[[142 142 110 116 111 111]
 [122 111 152 128 134 144]
 [129 138 104 124 124 117]
 [136 143 105 119 119 117]]
->
[[111 111 142 142 110 116]
 [134 144 122 111 152 128]
 [124 117 129 138 104 124]
 [119 117 136 143 105 119]]

[[134 135 126]
 [111 106 127]
 [149 148 134]
 [123 125 130]
 [141 141 127]
 [126 125 133]
 [130 138 124]
 [140 141 132]
 [134 134 125]]
->
[[135 126 134]
 [106 127 111]
 [148 134 149]
 [125 130 123]
 [141 127 141]
 [125 133 126]
 [138 124 130]
 [141 132 140]
 [134 125 134]]

[[121 139 133 133 122 134 132 125 130 124 115 142 145 127 144]
 [132 128 131 126 139 119 128 134 126 119 117 128 133 131 134]
 [128 124 123 127 136 130 127 131 130 132 127 117 137 132 131]
 [127 124 118 126 129 124 127 129 129 152 146 109 140 127 132]
 [133 135 134 118 131 121 122 132 131 135 132 137 141 129 141]
 [133 136 126 124 138 123 128 134 135 134 127 132 141 133 141]]
->
[[127 144 121 139 133 133 122 134 132 125 130 124 115 142 145]
 [131 134 132 128 131 126 139 119 128 134 126 119 117 128 133]
 [132 131 128 124 123 127 136 130 127 131 130 132 127 117 137]
 [127 132 127 124 118 126 129 124 127 129 129 152 146 109 140]
 [129 141 133 135 134 118 131 121 122 132 131 135 132 137 141]
 [133 141 133 136 126 124 138 123 128 134 135 134 127 132 141]]

[[119 120 133 140 127 138 137 133 117]
 [126 119 130 148 134 138 132 139 112]
 [125 137 126 103 117 119 126 111 148]
 [140 137 124 118 132 117 118 125 137]
 [136 136 123 114 127 117 119 121 139]
 [132 136 123 109 123 118 122 117 143]
 [133 122 131 150 140 134 129 144 111]
 [145 126 130 154 148 129 123 150 111]]
->
[[133 117 119 120 133 140 127 138 137]
 [139 112 126 119 130 148 134 138 132]
 [111 148 125 137 126 103 117 119 126]
 [125 137 140 137 124 118 132 117 118]
 [121 139 136 136 123 114 127 117 119]
 [117 143 132 136 123 109 123 118 122]
 [144 111 133 122 131 150 140 134 129]
 [150 111 145 126 130 154 148 129 123]]

[[128 130 124 130 123 119 127 131 133 137 142]
 [133 127 152 142 110 125 105 137 127 116 133]
 [128 135 117 130 119 142 122 137 121 123 125]
 [138 127 117 111 119 142 122 118 133 130 121]
 [138 132 138 130 123 113 116 149 133 133 129]
 [128 127 124 136 137 119 133 149 152 123 129]
 [133 121 138 124 114 137 127 131 145 130 133]]
->
[[137 142 128 130 124 130 123 119 127 131 133]
 [116 133 133 127 152 142 110 125 105 137 127]
 [123 125 128 135 117 130 119 142 122 137 121]
 [130 121 138 127 117 111 119 142 122 118 133]
 [133 129 138 132 138 130 123 113 116 149 133]
 [123 129 128 127 124 136 137 119 133 149 152]
 [130 133 133 121 138 124 114 137 127 131 145]]

[[158 126 126 123 130]
 [116 117 117 138 140]
 [108 110 123 128 108]
 [132 119 113 140 108]
 [120 109 109 120 133]
 [142 119 133 131 109]]
->
[[123 130 158 126 126]
 [138 140 116 117 117]
 [128 108 108 110 123]
 [140 108 132 119 113]
 [120 133 120 109 109]
 [131 109 142 119 133]]

[[148 147 141 118 123 111 146 116 141]
 [138 137 138 113 113 111 146 108 142]
 [109 105 104 147 140 148 106 146 106]
 [107 109 106 144 139 147 109 148 109]
 [119 115 111 147 152 140 103 152 111]
 [112 106 105 148 150 150 105 150 104]
 [143 141 140 118 123 114 144 115 139]
 [108 106 102 150 148 150 100 148 103]]
->
[[116 141 148 147 141 118 123 111 146]
 [108 142 138 137 138 113 113 111 146]
 [146 106 109 105 104 147 140 148 106]
 [148 109 107 109 106 144 139 147 109]
 [152 111 119 115 111 147 152 140 103]
 [150 104 112 106 105 148 150 150 105]
 [115 139 143 141 140 118 123 114 144]
 [148 103 108 106 102 150 148 150 100]]
---
[[124 121 120 126 123 117 125 129 127 118 125 121]
 [128 139 142 131 137 129 135 141 129 131 142 139]
 [128 146 143 135 134 126 132 146 138 125 153 148]
 [128 133 144 125 141 131 137 135 121 133 131 128]
 [125 118 119 121 124 122 124 120 122 121 118 115]]
->
[[128 139 142 131 137 129 135 141 129 131 142 139]
 [128 133 144 125 141 131 137 135 121 133 131 128]]

[[140 129 125 138 115 124 116 137 127 128 133]
 [130 145 146 116 147 137 151 140 155 139 127]
 [135 115 129 127 130  99 124 140 130 140 156]
 [121 120 121 123 125 121 127 123 119 124 125]
 [134 120 133 123 135 104 130 141 136 141 152]]
->
[[130 145 146 116 147 137 151 140 155 139 127]
 [121 120 121 123 125 121 127 123 119 124 125]]

[[127 135 127 127 126 132 125 131 125]
 [125 127 130 128 136 127 145 126 142]
 [135 126 127 128 126 134 147 150 136]
 [130 129 134 129 133 129 131 130 133]
 [129 144 127 127 125 137 126 139 126]
 [130 126 132 131 135 126 140 127 139]
 [129 134 126 130 126 147 129 126 128]
 [132 129 125 129 126 135 135 136 132]]
->
[[125 127 130 128 136 127 145 126 142]
 [130 129 134 129 133 129 131 130 133]
 [130 126 132 131 135 126 140 127 139]
 [132 129 125 129 126 135 135 136 132]]

[[115 153 109 108 133]
 [118 129 117 127 113]
 [130 115 127 139 140]
 [114 115 108 139 102]
 [134 107 130 149 145]
 [131 108 124 146 148]]
->
[[118 129 117 127 113]
 [114 115 108 139 102]
 [131 108 124 146 148]]

[[133 126 129 127 134 125 125 126 126 127 127 119 130 135 111 126]
 [133 133 125 136 124 130 120 130 129 124 129 151 140 126 150 125]
 [129 115 134 137 125 121 137 118 126 135 129 143 130 128 151 131]
 [127 120 130 143 139 124 130 122 127 132 130 119 114 151 139 130]]
->
[[133 133 125 136 124 130 120 130 129 124 129 151 140 126 150 125]
 [127 120 130 143 139 124 130 122 127 132 130 119 114 151 139 130]]

[[134 104 136]
 [129 125 128]]
->
[[129 125 128]]

[[122 125 121 143 140 118 129]
 [130 120 123 127 140 119 121]
 [133 133 123 124 140 130 134]
 [129 121 120 125 140 123 123]
 [120 125 118 142 140 117 129]
 [130 121 120 125 140 122 123]
 [133 136 123 123 140 131 136]
 [105 119 108 124 140 134 131]
 [132 125 126 130 140 124 124]
 [132 125 127 130 140 125 124]
 [130 127 123 124 140 125 126]]
->
[[130 120 123 127 140 119 121]
 [129 121 120 125 140 123 123]
 [130 121 120 125 140 122 123]
 [105 119 108 124 140 134 131]
 [132 125 127 130 140 125 124]]
---
[[132 130 143 153]
 [137 150 151 143]]
->
[[132 130]
 [137 150]]

[[114 152 113]
 [141 149 141]]
->
[[114 152]
 [141 149]]

[[118 126 152]
 [132 124 130]
 [120 121 126]
 [120 124 135]]
->
[[118 126]
 [132 124]]

[[114 106]
 [104 124]
 [148 138]]
->
[[114 106]
 [104 124]]

[[153 143 126]
 [152 109 140]]
->
[[153 143]
 [152 109]]

[[112 115 106]
 [123 117 120]
 [116 115 115]]
->
[[112 115]
 [123 117]]

[[126 122 106 129 132]
 [123 124 110 128 128]]
->
[[126 122]
 [123 124]]
